Here is a table of points, one per row:
array([-0.4, -0.1,  0.0,  0.2,  0.3,  0.4,  0.4,  0.5,  0.5,  0.4,  0.5,
        0.3,  0.1, -0.2, -0.4, -0.4, -0.5, -0.5, -0.5, -0.4, -0.4, -0.2,
       -0.2,  0.1])
array([ 0.4,  0.7,  0.9,  0.9,  1.1,  1.1,  1.1,  1.1,  0.9,  0.9,  0.8,
        0.5,  0.3, -0.4, -0.6, -0.9, -1.1, -1.2, -1.4, -1.4, -1.4, -1.2,
       -1.3, -0.4])
array([-1.0, -1.4, -1.8, -1.9, -2.0, -1.9, -1.7, -1.4, -0.9, -0.4, -0.5,
        0.1,  0.6,  1.4,  1.6,  1.8,  1.5,  1.4,  1.2,  0.9,  0.3,  0.0,
        0.1, -1.0])
array([ 0.6,  0.7,  0.7,  0.6,  0.5,  0.3,  0.1,  0.0, -0.3, -0.6, -0.6,
       -0.7, -0.9, -0.9, -0.8, -0.7, -0.5, -0.3,  0.1,  0.2,  0.7,  0.9,
        1.0,  1.2])
array([-2.3, -2.1, -1.7, -1.3, -0.8, -0.4,  0.1,  0.5,  0.8,  1.4,  1.4,
        1.8,  2.0,  2.0,  1.8,  1.6,  1.4,  1.2,  0.8,  0.5,  0.1, -0.3,
       -0.4, -1.2])
array([ 0.9,  0.5,  0.0, -0.6, -0.9, -1.1, -1.4, -1.6, -1.6, -1.6, -1.6,
       -1.4, -1.1, -0.2,  0.1,  0.5,  0.9,  1.2,  1.5,  1.7,  1.8,  1.8,
        1.7,  1.1])
array([ 1.5,  1.6,  1.4,  1.3,  1.1,  0.8,  0.5,  0.1, -0.3, -0.8, -0.9,
       -1.2, -1.4, -1.6, -1.5, -1.3, -0.9, -0.8, -0.4,  0.1,  0.6,  1.1,
        1.1,  1.7])
array([ 0.3,  0.5,  0.7,  0.6,  0.6,  0.5,  0.5,  0.5,  0.4,  0.1,  0.2,
        0.2, -0.2, -0.4, -0.6, -0.6, -0.7, -0.8, -0.7, -0.6, -0.6, -0.3,
       -0.3,  0.1])
array([ 0.9,  0.2, -0.5, -1.2, -1.7, -2.0, -2.1, -2.3, -2.2, -2.0, -2.0,
       -1.4, -0.5,  0.7,  1.2,  1.7,  2.0,  2.2,  2.2,  2.1,  1.8,  1.2,
        1.1, -0.3])
array([ 0.8,  0.8,  0.5,  0.2,  0.1, -0.1, -0.4, -0.5, -0.9, -0.8, -0.9,
       -1.1, -1.1, -0.8, -0.6, -0.4, -0.1,  0.1,  0.4,  0.7,  0.9,  1.2,
        1.2,  1.2])
array([ 0.5,  0.1, -0.1, -0.4, -0.5, -0.6, -0.7, -0.8, -0.9, -1.0, -0.9,
       -0.8, -0.8, -0.4, -0.1,  0.1,  0.3,  0.5,  0.7,  0.9,  1.0,  1.1,
        1.2,  0.9])
array([ 0.2, -0.1, -0.3, -0.5, -0.7, -0.8, -0.9, -0.9, -0.9, -1.0, -0.9,
       -0.8, -0.5, -0.1,  0.2,  0.4,  0.5,  0.8,  0.8,  1.1,  1.1,  1.0,
        1.0,  0.6])
array([ 0.3,  0.2, -0.3, -0.3, -0.5, -0.6, -0.7, -0.7, -0.9, -0.9, -0.9,
       -0.8, -0.8, -0.2, -0.1,  0.1,  0.4,  0.6,  0.8,  0.9,  1.1,  1.1,
        1.1,  0.8])
array([ 1.6,  1.6,  1.3,  1.0,  0.7,  0.4, -0.1, -0.4, -1.0, -1.4, -1.4,
       -1.7, -1.8, -1.6, -1.3, -0.9, -0.6, -0.2,  0.3,  0.9,  1.3,  1.8,
        1.8,  2.0])
array([ 0.5,  0.5,  0.5,  0.7,  0.5,  0.5,  0.4,  0.3,  0.2,  0.0, -0.1,
       -0.2, -0.4, -0.6, -0.7, -0.7, -0.7, -0.7, -0.5, -0.4, -0.3,  0.0,
        0.0,  0.4])
array([ 1.4,  1.6,  1.5,  1.3,  1.1,  0.8,  0.6,  0.1, -0.3, -0.7, -0.7,
       -1.1, -1.4, -1.6, -1.6, -1.3, -1.1, -0.9, -0.5, -0.1,  0.6,  0.9,
        1.0,  1.7])
array([-0.7, -0.5,  0.0,  0.3,  0.7,  1.0,  1.2,  1.4,  1.6,  1.7,  1.7,
        1.7,  1.6,  0.9,  0.5,  0.1, -0.3, -0.6, -0.9, -1.3, -1.6, -1.8,
       -1.8, -1.6])
array([ 1.2,  1.3,  1.4,  1.2,  1.1,  0.8,  0.7,  0.4,  0.0, -0.2, -0.2,
       -0.7, -1.1, -1.3, -1.3, -1.3, -1.2, -1.1, -0.7, -0.5, -0.1,  0.1,
        0.0,  1.1])
array([-0.4,  0.0,  0.4,  0.8,  1.1,  1.3,  1.3,  1.5,  1.5,  1.3,  1.4,
        1.1,  0.5, -0.1, -0.5, -0.8, -1.1, -1.3, -1.5, -1.6, -1.5, -1.4,
       -1.2, -0.7])
array([ 0.5,  0.3, -0.1, -0.3, -0.5, -0.6, -0.7, -1.0, -0.9, -1.0, -1.0,
       -1.0, -0.8, -0.3,  0.1,  0.2,  0.6,  0.8,  0.9,  1.1,  1.2,  1.2,
        1.2,  0.8])
array([-1.0, -1.4, -1.6, -1.7, -1.7, -1.6, -1.4, -1.1, -0.7, -0.3, -0.3,
        0.1,  0.6,  1.4,  1.4,  1.4,  1.3,  1.1,  0.9,  0.5,  0.1, -0.3,
       -0.3, -1.1])
array([-1.7, -1.5, -1.0, -0.6, -0.1,  0.2,  0.7,  1.0,  1.3,  1.7,  1.7,
        1.9,  2.1,  1.6,  1.4,  0.9,  0.7,  0.3, -0.1, -0.4, -0.9, -1.1,
       -1.1, -1.6])
array([ 0.2, -0.5, -1.1, -1.5, -1.7, -1.9, -2.0, -1.9, -1.7, -1.3, -1.3,
       -0.9, -0.2,  1.0,  1.3,  1.6,  1.8,  1.8,  1.8,  1.6,  1.2,  0.7,
        0.8, -0.4])
array([ 0.0,  0.5,  0.9,  1.2,  1.2,  1.3,  1.3,  1.4,  1.2,  0.9,  0.9,
        0.5,  0.2, -0.7, -1.0, -1.1, -1.3, -1.4, -1.5, -1.4, -1.2, -0.9,
       -0.9, -0.1])
array([ 0.8,  0.9,  1.0,  1.2,  1.1,  1.1,  1.0,  0.8,  0.7,  0.5,  0.5,
        0.0, -0.2, -0.8, -1.0, -1.0, -1.2, -1.1, -1.3, -1.2, -1.0, -0.8,
       -0.8, -0.1])
Along one direction, these points spread out more than along any other. Take the direction at right angles to it along which they spread out most. Then take the direction at right angles to both along which they spread out most. Go by this last direction. Where along it does each point below lie, from 0 to 99? 50 is the average, and the first point above lies past it. One standard deviation of the points above along it is 16.
array([ 0.0,  0.1,  0.2,  0.2,  0.2,  0.3,  0.3,  0.2,  0.1,  0.0,  0.1,
        0.0, -0.1, -0.4, -0.3, -0.3, -0.4, -0.4, -0.4, -0.4, -0.3, -0.3,
       -0.2,  0.1]) >> 44
array([-1.8, -1.7, -1.6, -1.2, -0.8, -0.6, -0.3,  0.0,  0.5,  0.8,  0.8,
        1.2,  1.3,  1.4,  1.2,  1.1,  0.8,  0.7,  0.5,  0.2, -0.1, -0.5,
       -0.5, -0.9]) >> 69
array([-1.0, -1.6, -1.9, -1.8, -1.8, -1.6, -1.5, -1.2, -0.7, -0.3, -0.2,
        0.2,  0.6,  1.4,  1.5,  1.6,  1.4,  1.3,  1.0,  0.7,  0.3, -0.3,
       -0.5, -1.1]) >> 32
array([-0.8, -0.5, -0.2, -0.1,  0.1,  0.3,  0.5,  0.7,  0.8,  0.9,  0.9,
        0.9,  0.8,  0.5,  0.4,  0.1, -0.1, -0.2, -0.4, -0.7, -0.8, -0.9,
       -0.9, -0.8]) >> 49
array([-1.0, -0.8, -0.5,  0.0,  0.2,  0.5,  0.8,  1.0,  1.2,  1.3,  1.2,
        1.4,  1.4,  0.8,  0.5,  0.0,  0.0, -0.4, -0.7, -1.1, -1.2, -1.4,
       -1.4, -1.3]) >> 46
array([ 0.6,  0.9,  1.2,  1.3,  1.3,  1.3,  1.2,  1.1,  0.9,  0.5,  0.5,
        0.2, -0.2, -0.9, -1.2, -1.3, -1.4, -1.4, -1.4, -1.3, -1.0, -0.6,
       -0.5,  0.4]) >> 43
array([-1.6, -1.4, -1.1, -0.7, -0.5, -0.2,  0.2,  0.5,  0.8,  1.0,  1.0,
        1.2,  1.3,  1.0,  1.0,  0.8,  0.6,  0.3,  0.1, -0.3, -0.6, -0.8,
       -0.7, -1.1]) >> 63
array([ 0.3,  0.5,  0.8,  1.0,  1.2,  1.1,  1.1,  1.2,  1.0,  0.8,  0.7,
        0.6,  0.3, -0.3, -0.7, -1.0, -1.1, -1.2, -1.4, -1.4, -1.3, -1.1,
       -1.1, -0.4]) >> 33
